One vector is turned by the same rotation once a tick. Each row is the vector after some number of ticks, and that number follows the row.
The counts run from 0 to 310.
[-25 -38   3  11   9 -32   4  -2   2  17  -3  43  -7  12  11   5  15  20
  37 -20 -12   7  15  35 -12 -18  -2  -9 -13 -27   3   7   8  -1  19   5
 -12 -22   8  12   1  14   7  -9  12  21  10  -8  11  19   0  -8 -16  23
   8 -33 -21   6  13 -20 -17  -6   1 -14  12 -13  16  24  22   3]  309
[ -6  -5 -16 -11  -2 -26  -1  31 -12  21  -5  -1 -16 -21 -18   3  21 -11
   8 -20  22  -5  17  23   4 -17  -6  11 -23 -17   9 -13   2  12  13 -12
  -9  -6  32 -32 -25  10 -18 -20   1  -6  16  -7  -6   7  18 -40  -9  -8
  -2 -26 -12  11  24 -12 -30  13  34  20  -2 -10 -11 -18 -15  22]  155
[-22   8  -1 -13   7 -36  -1  22  -9 -12 -29   8 -13  30  22 -15 -11 -11
  27  14  16   9  12  45  18  12  -3  -4 -25 -10 -20  12  19 -11  -4 -24
  17  12 -22  -6   9  19 -22 -13   1 -17 -15  19  14   2  17 -16  27  -8
  10 -34  -7  21 -11 -14 -12  -4 -14  21  10   1   2 -12  14 -15]  112
[ 23 -16 -21  -1   5  -6   7  22   0 -10 -33   4 -21 -16 -11   2  17   1
  13  -4  12   0  18  21  -2 -14  -3  -4 -21  -1  13 -48  -1   9   8  15
 -16  21  18 -31 -19  -3  33  -1   2 -11  10  13   3   2  10 -56 -27 -10
  15 -16  -5   9   5  -3   2  -4  13  23 -15 -19  27   3   6  25]  215
[-14 -50 -22 -21  -4 -32  10  41 -38  12 -15  26 -14 -15 -13 -18 -10  18
   4  -9   9 -13  14   4  -1 -31 -17  -1   2   5   7 -28   2 -17   4   0
 -25   7   9 -16   7   6   0 -20   2  10  17  22 -10  -7   6 -22 -17   6
  10 -28   5 -10 -12  -5 -16  11  15  -4  14 -24  -2  -5   3  13]  66
[-31 -10 -11  11   3 -21   3  22 -28  -5 -12  26  -4  26  -3  -6   2   5
  18  -1  11   5  26  54  18  22  -7  -8 -29   7  -2   2  21 -26  -9 -24
 -22   7 -30  -4   4 -15 -14 -15  -3  11  23  15  22  18   4 -14  12 -20
 -11 -37  -4  -3 -24  23  10   7  -3   4  10 -17   4   3  14   0]  104
[-42 -37 -18 -10  16 -30  13   7  -7   8 -13  26 -23  -4 -19 -25  -7  29
  -5 -17  11  -9  28  36  20  -2 -23  -8   5  -5 -31   3   3 -12  10  -2
 -14  11 -14   6   7   6 -17 -21 -20   8   7  20  -8  15   2 -23  -5  -8
  -6 -23  -4 -31 -17  -7   2   8 -11 -16  16 -17 -35  -1   2   7]  74
[  0 -25 -13  10 -10  -5 -24 -13  13 -12 -29  13 -12  32  -8  23  -6  21
  13  10  -8  -2  12  46   0  28  -1   4 -21  23  -1 -27  -2 -10 -11  -3
  -5   3   1   3  -4  22  15  14  50 -22  -6  15  -8  27  -4 -39 -16 -21
  -2  -1 -12  -6  10 -15  -5  14 -27 -10   3  -3  -9   2  14  -3]  19
[-13   0  -2  16  -8 -19  -7   4  -2  24  10   7  -8 -23 -27  11  33  10
   9 -39  17   6  12  48   1  20  -7  15 -16 -18   8   5  16   2  14  -7
 -12 -25  19 -13  -8  14 -13 -20  -2  11  21 -12 -11  31  13 -26  -9 -13
 -20 -16  -6 -14  17 -15 -17  23  27  -8  -5  -4 -21  -5  -7  28]  161
[  1 -25 -14  -6 -12  -6 -24  -7   4 -17 -34   7 -25  23 -11  20   2  20
   2  10  -4 -15  21  40   5  24  -1   5 -25  25  -6 -30   2  -6 -15  -3
   0  13   2  -5 -14  23  17  15  54 -25  -2  11  -5  17   1 -37 -13 -25
   1 -14 -13  -2   4  -8 -17  14 -29   3   2 -14  -4   2  14  -6]  20
[ 15   6 -18  27  -7 -19  11  39 -26  -4 -19   4  -7 -30 -17  -8  16   5
  17 -30  23  16  12  36  15  10  -3  12  -8   1  33 -20  10 -27  -5  12
 -15   0  -3 -27  11  14  24  -5   0  17   8  16 -14  10  11 -33 -13  -8
  -1 -20  20 -13 -26  11  10  12  15   1  -6 -13  23  -1  16   7]  192
[-38 -30   3  12  12 -20  14   3  -8  12   2  48   1  23   7  -7   9  16
  32 -24  -4  11  20  40  -2  -1 -10  -7 -31 -23  -3  14  17   9  10 -10
 -18  -7 -10   0  -1 -10  -9 -19 -29  21  21  -3  26  20  -1 -14   2   5
  -1 -36 -24   1  -5   2 -10  -6  12  -1   7  -8   4  11  15  22]  98
[  5 -49   2   9 -11 -18  -2   9   5   2 -16  36  -1  15 -14 -14 -22  24
  15  -2 -17   3  -5  -7 -14  -3  -5  29   5  -9   1 -25   2  16  31  10
   8   7   7  -1  24  26  23  25  12 -12  -8  25 -21  19  -1 -19  -9  11
  12  -6 -19 -12  -5 -39 -32   4  11 -23  -1  10 -18  -4  16  21]  271
[-30 -35 -28  -7   8 -34   6   8  -7  24  -2  25 -12 -10  -7 -12   1  26
   9 -20  12   3   8  28  17 -17 -19  -4  12  -6  -1  -3  -6 -20   6  -2
 -18 -11  11  12   4  31 -13 -27   7  20   8  14 -28  17   1 -19 -23  13
  -5 -14  10 -33  -1 -29   2   8   1 -25  19 -10 -24  13  14   9]  71
[ 16  -3  15  24  -4 -27  15  33 -12   2 -14  17 -12 -32 -23 -26  24   0
  25 -29  10  14  14  22  -4   5   8  24 -10 -17  21   1  20   4  30  10
   1  -5   2 -31  13  -8  27  19 -15  13   0   3   4  16  17 -23  -4  -3
  10 -33 -11  -2 -16   3 -20   9  35  14 -14 -12  20  -9   3  22]  185
[ -5 -46 -34 -18   2 -24   8  24 -18  16 -19  20 -20 -22 -20  -4  -2  27
   2 -20   7 -11  10  22   6 -31 -23   0   7   3  10 -33 -13 -18   1  10
 -26  -7  20  -8  -3  14  10 -16  16  12  16  14 -21   2   0 -36 -31   4
  -3 -21   0 -17   0  -7  -7  12   2 -11   8 -24  -4   7   9   8]  281
[ 10 -26 -25   2  13  -9   0  11   5   2 -32  18  -6   8  11  16   8  14
  27  -6   3   8  -4  18  -2 -31  -6  -7  -9  -9  13 -46 -11   7   7  15
 -14   9  23  -7 -12  23  32 -16  12  -1   4  25 -11  10  -3 -47 -36  19
  21  -5  -1   6  12 -31   3 -15   2  -9  -6  -2  22  21  30  21]  3
[  4  18 -10   8   3 -20  -4  30   1   6 -29   0  15  22  13   1  -3 -23
  22 -20  17  31   1  36  14  21   0  37 -14 -19   9   2  -8  14  12 -23
  23 -16   5 -28   6  48   3  -3  30 -10 -26   6 -16  19  10 -22  15 -22
   3 -19 -11   5  -5 -15 -20  -3   6  17   7  10 -10 -17   2   0]  174
[  2  -9 -21  -3  -3 -23  -9  31  -3  12  -4  12  10  14   4  11   5 -20
  24  -8  19   5  -1  13   0  -4  -3  21 -23 -22  19 -23  -6  24  16 -26
  -9  -4  38 -24 -14  21 -16 -21  20 -12   3   1 -16  17  12 -33  -4  -9
  16 -10  -3  14  16 -32 -24   3  36  15  -5   8 -10  -8 -12  29]  152
[-37 -33 -24  13   8 -20   4  -3   6  10  -7  43   1  29  -5 -15 -17  29
  10 -14   3   9  13  31  18  15 -17  18  -2  -4 -19   9  -2  -3  17 -17
  -5   6  -9  22  13  21 -14  -3   5  -4   7  23 -19  33  -2 -11  -2  -8
  -6  -6 -11 -31 -16 -25   8  -1  -9 -31  16   1 -42   8  -3  13]  77
[-35 -42 -31 -10  21 -10  16   6  -3  23 -17  27   1   5   0  -3 -11  32
   4 -32  -3   7   5  33   4 -22 -35   1   5 -17 -12 -19 -11   4  11   4
 -15  -5   0   6  -2  28   2 -30 -12  14  -5  21 -20   6 -11 -32 -11  -4
  -7 -13  -3 -33   3 -11   1  -5 -13 -22  14  -7 -18   4  23  16]  285
[ -6 -28  31  -2  -8 -11   3   8  -8   6 -19   5  -7 -14 -12   0  15  17
  13 -20 -24  -6   1  26 -39  -9 -10   2 -20 -17   2 -20  31  19  12  18
   0  -4  -8 -14   6   1  22  -4 -19  -3  -3   8  18  -3  14 -31   7  10
   4 -30 -25   3  15  -7 -49   8  -5  14  -3   0  18 -14  45  22]  246
[ -7 -26 -20 -11  14 -21   4   3   0   1 -24   5 -31 -33 -16   6  19  24
   9 -18   4  -6  18  33  -3 -28 -21 -19  -5  -5  -3 -36  10  -4   2  27
 -19  10  12  -5 -20   8  21 -13 -15   3   5  17   1   1   4 -52 -32   8
   6 -18   0  -6  13  -9   5   1 -10   1  -8 -22  13  12  29  18]  6
[-32 -40 -17   1  18  -6  13  -3   6   2 -21  28 -13  24 -17 -18 -17  36
  -6 -19  -3  -3  23  37   6   9 -20   7  -8  -1 -40   2  -2   3   9   5
   5  15 -26   9   6   5  -1   3  -4  -2  -5  16  -2  19  -8 -29   0 -22
  -6 -14 -25 -38 -11   4  -4   4 -22 -12  16 -11 -33  -6   5   7]  291
[-19 -28 -16   5  19   1   5 -11  10   5 -22  16  -4   2   1  13   3  36
  10 -23  -3   6  10  46   4 -11 -27 -11 -13 -15 -14 -32   5   6   5  16
 -15  14  -2   9 -14  17  21 -21 -31   4  -3  26  -1  13  -5 -50 -19   9
  -1  -5  -9 -15  11 -19  14  -7 -17 -17  -8   2  -3  16  41  33]  9
[-30 -41 -32 -18  17 -14  21  14  -7  19 -18  23  -1   3  -3  -4 -10  28
  -2 -31   1   7  13  27   1 -29 -36  -1   5 -13 -18 -22  -9   0   7   9
 -20   7  -2  -2  -6  16   2 -33 -19  11   5  25 -19  -1  -7 -34  -8  -3
  -1 -19  -7 -30   3  -1   0   0 -11  -8  20 -13 -18   1  22  18]  284
[  0 -55 -39  -1  -3 -14   7  23 -11  14 -13  30   6   5  -4   6  -6  22
  16 -16  -3   5  -4   8   1 -28 -13  10  10  -3  21 -44 -17   1   9   8
 -26  -5  28 -10  -3  19  19 -14  25  13  10  22 -27   4  -9 -32 -24   8
  10 -10   0 -11   1 -19  -9   1  12 -20  11  -6   0  10  15  23]  279
[ 11  -4  10  30  -3 -17  19  36 -18  -2 -12  27  -3 -22 -17 -27  15   6
  21 -31   7  14  10  25  -8   8   5  23 -17 -16  21  -7  21  11  26  12
  -2   2  -7 -31  14  -9  26   4 -34  11   7   6  12   9  14 -25   1  -7
   3 -26 -11  -4 -23  11 -18   6  31  14 -15  -5  22  -7  11  29]  186
[-11 -39  16 -22  -5 -25  -3   3   0   2 -33   8 -25  -2  -3   2   6  15
   8  -5 -17 -20   9  26 -31 -18  -5  -6 -23 -11 -16 -20  13  12  13  10
   2  -2  -1  -6 -13   7   5   3   7 -18  -4   4  13   2  10 -36  -5   4
  12 -33 -33  12  27  -7 -49   7 -15  18   5 -12  11 -13  22   6]  29
[  0  14 -12  10  -6 -10   1  35 -15   1 -30  -6   0  12 -15  -6  -3 -14
   6 -21  20  12  15  44  15  33  -4  27 -23  -2   3   2   2  -2  -1 -15
  11  -4 -17 -37   1  18  -4  -4  20  -9 -13  10  -9   6  15 -26  28 -51
  -9 -25  -8  -5 -20  19 -18  17   0  29   4  -8 -11 -31  -6   0]  171
[ -8 -39 -25   2  -3 -14   0   2   6  -4 -31  28 -24  28 -15 -10  -8  22
   8   5  -1  -6  30  29  10  20   1  13 -10  15 -16  -9  -9  -9  14  -3
   6   2  -7   1   4   9  12  32  54 -10   4   8  -5  20  -7 -24 -11 -23
   4 -25 -31 -13 -14   4 -19  11 -18  -4  11 -26 -12   1 -13 -12]  296
[  5   6  11  13  12 -27  19  27   5   7 -25  13   3  -1   3 -20   2 -18
  26 -27   7  25   1  24  -6   5   2  28 -14 -40  -4   2   4  28  31   0
  28  -3  -1 -31  10  20  10   4 -18  -4 -22   4  -2  10  13 -18  22  -6
  14 -25 -24   7  -2 -14 -29  -9  23  20  -2   6  11 -22  10  18]  180
[ -5  17 -15   4   1 -12   7  38  -7   0 -32  -6  13  23   3  -8 -12 -20
   9 -21  19  23   8  39  14  21  -1  28 -22  -7   5  -1  -3   9   2 -19
  14  -4 -16 -37   5  22   4  -8   8  -8 -22  14 -10  13  11 -27  30 -43
  -5 -24 -12   2 -17  14 -17  13   2  24   4   4 -13 -29   3   2]  172
[ -7 -35 -33 -11   6 -35  -2  18  -4   0 -25  28 -29  27   1 -13  -1  -5
  23  13  14  -6  28  17  11  -6  11   6 -21  -1  -4  -5  -9  -1  17 -15
   0  -3  17  -9  -8  12 -12  10  51 -11   6  -7  -1  13   2 -21 -13  -9
  12 -31 -25  13  -1  -9 -20  -2  11   9  10 -24   0   4 -27 -13]  87
